Where one turn sends some rows of the set: a few examples, then the rows asked:
rovo: [ 22 -11  -5   9   3  -2   2  -2  16  -1   5 -13   5  11  -8   2  -8  12
  -6   7  -2 -11  -2 -13   9 -10   9   1  -8   0  -4  -6  -2]
likek: [ 21 -18  -9  11   0   0   0  15   8 -16 -10  -7   5  13 -13  -4  -5   2
  -9   4   0 -11  -5  -5  15   1   3   5  -9   2  -9  -3   6]
budi: [  7 -17  17 -17  -9  -6 -19  10  22  -6  -8   1   4  12  13   0 -26  -2
   2   5 -14  -7  -1  -7 -11  10  -2  13  -6  -1  -8 -12  18]
voduk: [ 12 -10  -3 -16 -10   0   5  15  10 -15  -9 -13   1  13  10  -8 -24   9
  -9   1 -21 -14  12   7   8  -2  11  -1 -21  -2 -10 -17  26]
gitut: [ 21  -1  -1  -6  11   1 -11   7  12  -7  -8  -8   7  -2  13  -3 -14 -11
   1 -13   5  -4  16 -17   9  -6  -9  12  -9  10   3 -25   2]
Dem: [ 12  -7  -9 -12 -13  -7  13  14   9  -5 -10 -18   3   8   3  -6 -18   3
  -4  10 -23 -16  20   3   6   4  10   0 -15   5  -8 -24  21]
fona: [ 18  -9  15 -27   1   1   9   8  14 -10  -6  -7   3  12  21   4   4   0
  -1  -7   9   4  10   0  10 -10   6  -4  -2  -7  -3 -19   5]
nub: [ 23 -15 -11  11  -2  -3   2   5  10  -6  -7 -12   7   9 -14  -1  -4   9
 -13   7  -1  -7   7  -9   8  -8  -1   0  -6   1  -8  -3   0]
vova: [ 22 -14  -1 -11  10  15 -17  14   7 -10  -4   4   0  -1  14   3   3  -3
   0   8 -12 -11   5  11   2  11  11   1 -12   7  -9   1   4]
Taka: [ 16 -19  27 -14   7   1  18  10   8   2 -13 -14  -5   7   5  -7 -12   1
  -7   5 -12 -11  -4   7 -14  12  -8   4  -2  -3  -5 -13  -7]
Mar: [ 15 -19  22 -16   7  -1  19  10   7   3 -13 -14  -1   6   6  -4 -11  -1
  -3   6 -14 -10  -3   8 -12  16  -9   3   1  -6  -6 -11  -5]
temop: [ 17 -16  -4  -7   4  10 -12  13  13   1 -16  -4   0  -5   6   7  12   0
  -2  11 -10 -10  18  12   3  13   6   0  -2   4 -11  -3   4]
piruz: [ 16  -4   4 -11  14   2 -15   6  15  -8 -10  -9   6   3  15  -1 -16  -2
  -2 -21   4  -5  17 -14  16  -7  -6  11  -7   0  -3 -18   8]
Tadom: [ 15 -11  15 -14 -13 -15 -10  10  13   1 -12  -3   4   6  -1   0 -24  -1
  -6  14 -15 -12  20 -11 -19  10  -2  15  -6  10  -9 -14   9]
gimug: [ 19 -12   8  -2   3  11 -11   5  22   8 -11  -9 -10  -5   4   4  10   5
  -7  14  -5 -14  20   6  -4   4  11   2  -7  11  -6 -11  -5]
gaba: [ 20 -14  -4   9   5   1  -1   7  15 -11   2  -8   3  15  -6  -1  -9   4
  -2   3  -1 -15 -14 -10  17   0  14   6 -11   1  -5  -5   3]
foro: [ 17  -3   6 -11  15  -4 -10  10  10  -6 -13 -10   3   3   7   2 -15  -1
  -3 -20   2 -14  26 -15  21   2   3  16  -6   3  -6 -17   7]
dokas: [ 12  -6  -5  -7 -16  -2  11   8  20  -3  -7 -19  -2   6   9 -10 -18   0
  -2  13 -16 -12  10  -1  -1  -5   6  -1 -18   9   1 -34  16]
Pebuz: [  9 -18  18 -16 -11 -11 -15  16  15  -5 -18   0   1  11   2   1 -23   0
  -6   6 -15 -12  14  -5  -9  15  -2  15  -5   1 -14  -8  18]
netu: [ 28  -4  16 -22   0  -6  17  20  -1 -13  -9  -5   1  10   7  -1   5 -11
  -5   2   9  -7  19  -4   7   0  11   6  -8  12  -2 -25  -1]
madi: [ 13 -11  14 -15 -10 -10 -14   4  18   0  -2   0   7   7  10   0 -27  -4
   2  14 -15  -7   5 -13 -21   5  -3  12  -8   7  -3 -18   8]
losu: [ 11  -9   1 -10 -13   5   2   9  20 -12  -5 -15  -4  12  15 -13 -24   4
  -7   4 -15 -10   1   4   1 -11   7  -2 -24   4  -3 -27  22]
kole: [ 25 -10  11  -6  10  16 -17   6  15  -3   2   0  -8  -2  12   0   1   2
  -5  12  -7 -15   6   5  -5   1  17   4 -17  14  -3  -8  -5]
golu: [ 26  -5   9 -23  -2  -1  13  12   4 -12  -5  -4   8   7  17  -1   5 -11
  -1   2  10   5  12  -3   1 -11   0  -3  -6   6   2 -25  -1]
logeg: [ 19  -8  23 -26   2  -3  13  16   9 -11 -10  -8  -3  15  11   4   5   0
  -4  -7   9  -9  16  -1  16  -1  17   5  -4  -1  -7 -19   6]
komu: [ 20 -18  27 -16   9   2  16  10   3  -1 -10 -11  -2   7   7  -7 -16   1
  -8   5 -13 -11  -5   8 -15  11  -8   4  -5  -3  -5 -10  -7]
pem: [ 18 -19  22 -18   9   0  17  10   2  -1  -9 -10   1   7   8  -5 -14   0
  -5   5 -16  -9  -5   8 -13  15  -8   2  -2  -6  -6  -8  -5]
kaza: [ 22   1   2  -7  12  -4  -5  11   7  -5 -10 -10   5  -1   4  -1 -14  -9
   0 -11   3 -13  25 -19  14   3   0  17  -8  13   0 -24   1]

kaza goes to foro
golu goes to netu
pem goes to komu
Where do these go?
gimug goes to temop
Dem goes to voduk
likek goes to gaba
Tadom goes to Pebuz

